28,-28,-14,17,37,-37,-2,-19,-23,-15,-49,-8,-15
-55,22,50,43,-17,56,-3,-1,76,-17,-25,29,-44
:
-55,22,50,43,-17,56,-3,-1,76,-17,-25,29,-44
28,-28,-14,17,37,-37,-2,-19,-23,-15,-49,-8,-15

-16,50,-35,-6,24,21,-37,41,-67
3,-38,-20,0,-35,-48,-5,-30,-44
18,41,-57,-11,5,-17,-6,-35,-46
-43,26,-10,-14,22,-23,-5,-18,-6
-24,14,-17,11,-59,-12,-5,-5,20
-18,9,7,-37,41,81,3,-5,-16
1,20,-54,17,27,4,11,-18,11
:
-18,9,7,-37,41,81,3,-5,-16
-43,26,-10,-14,22,-23,-5,-18,-6
-24,14,-17,11,-59,-12,-5,-5,20
3,-38,-20,0,-35,-48,-5,-30,-44
-16,50,-35,-6,24,21,-37,41,-67
1,20,-54,17,27,4,11,-18,11
18,41,-57,-11,5,-17,-6,-35,-46

41,32,-15,43,14,3,28,-6,-11,14,-22
-24,-7,9,-22,6,21,-14,-7,-3,-8,8
18,12,-7,18,3,-3,11,0,-2,6,-8
-47,2,19,-39,31,71,-24,-26,-20,-15,8
23,16,-8,23,5,-3,15,-1,-4,8,-11
-45,0,18,-39,28,67,-23,-25,-18,-15,8
47,39,-17,50,18,6,32,-7,-14,16,-25
:
-47,2,19,-39,31,71,-24,-26,-20,-15,8
-45,0,18,-39,28,67,-23,-25,-18,-15,8
-24,-7,9,-22,6,21,-14,-7,-3,-8,8
18,12,-7,18,3,-3,11,0,-2,6,-8
23,16,-8,23,5,-3,15,-1,-4,8,-11
41,32,-15,43,14,3,28,-6,-11,14,-22
47,39,-17,50,18,6,32,-7,-14,16,-25

-42,-33,6,-19,17,-28,-2,-7,7
37,-20,37,33,-36,-5,-3,33,-60
-31,23,-29,-36,26,16,8,-37,37
-59,-52,26,-27,19,-40,-13,-9,7
5,28,1,16,-16,6,-22,12,-18
-34,-23,4,-25,26,-31,-5,-12,7
-15,6,-33,-34,39,24,22,-43,43
59,28,-9,37,-30,50,13,20,-21
5,8,-1,-13,-5,-8,8,-7,-16
20,-9,49,39,-27,-10,-9,25,-66
:
20,-9,49,39,-27,-10,-9,25,-66
37,-20,37,33,-36,-5,-3,33,-60
-59,-52,26,-27,19,-40,-13,-9,7
-42,-33,6,-19,17,-28,-2,-7,7
-34,-23,4,-25,26,-31,-5,-12,7
5,28,1,16,-16,6,-22,12,-18
5,8,-1,-13,-5,-8,8,-7,-16
59,28,-9,37,-30,50,13,20,-21
-31,23,-29,-36,26,16,8,-37,37
-15,6,-33,-34,39,24,22,-43,43

18,-37,-5,-11,9,-48,-46
-37,67,24,20,-36,48,29
-35,30,4,33,-17,13,19
:
-37,67,24,20,-36,48,29
-35,30,4,33,-17,13,19
18,-37,-5,-11,9,-48,-46

8,39,-62,18,16,-34,14,-1,30,9,15,56,-33,-10,-10,24
-12,-1,38,-21,16,-5,-20,-37,4,-12,46,-33,-49,32,-8,21
-33,-39,-17,-3,32,-32,29,14,-8,20,-16,16,-40,-18,37,-1
14,-41,10,-32,15,-35,-1,-50,-65,-21,22,-9,22,-12,-21,27
-22,-9,-52,-6,5,-35,31,22,7,36,-20,64,-10,-41,32,10
-1,40,-21,4,-26,-8,62,8,3,8,13,-5,-28,35,-36,-38
:
-12,-1,38,-21,16,-5,-20,-37,4,-12,46,-33,-49,32,-8,21
14,-41,10,-32,15,-35,-1,-50,-65,-21,22,-9,22,-12,-21,27
-33,-39,-17,-3,32,-32,29,14,-8,20,-16,16,-40,-18,37,-1
-1,40,-21,4,-26,-8,62,8,3,8,13,-5,-28,35,-36,-38
-22,-9,-52,-6,5,-35,31,22,7,36,-20,64,-10,-41,32,10
8,39,-62,18,16,-34,14,-1,30,9,15,56,-33,-10,-10,24

-51,29,-1,-11
5,2,-7,-2
-17,5,14,6
-4,-7,-3,11
-57,34,5,-5
6,-16,27,0
20,9,-18,-7
-33,19,24,-10
17,13,-16,9
47,23,-36,-21
-33,18,34,61
:
-33,18,34,61
6,-16,27,0
-33,19,24,-10
-17,5,14,6
-57,34,5,-5
-51,29,-1,-11
-4,-7,-3,11
5,2,-7,-2
17,13,-16,9
20,9,-18,-7
47,23,-36,-21
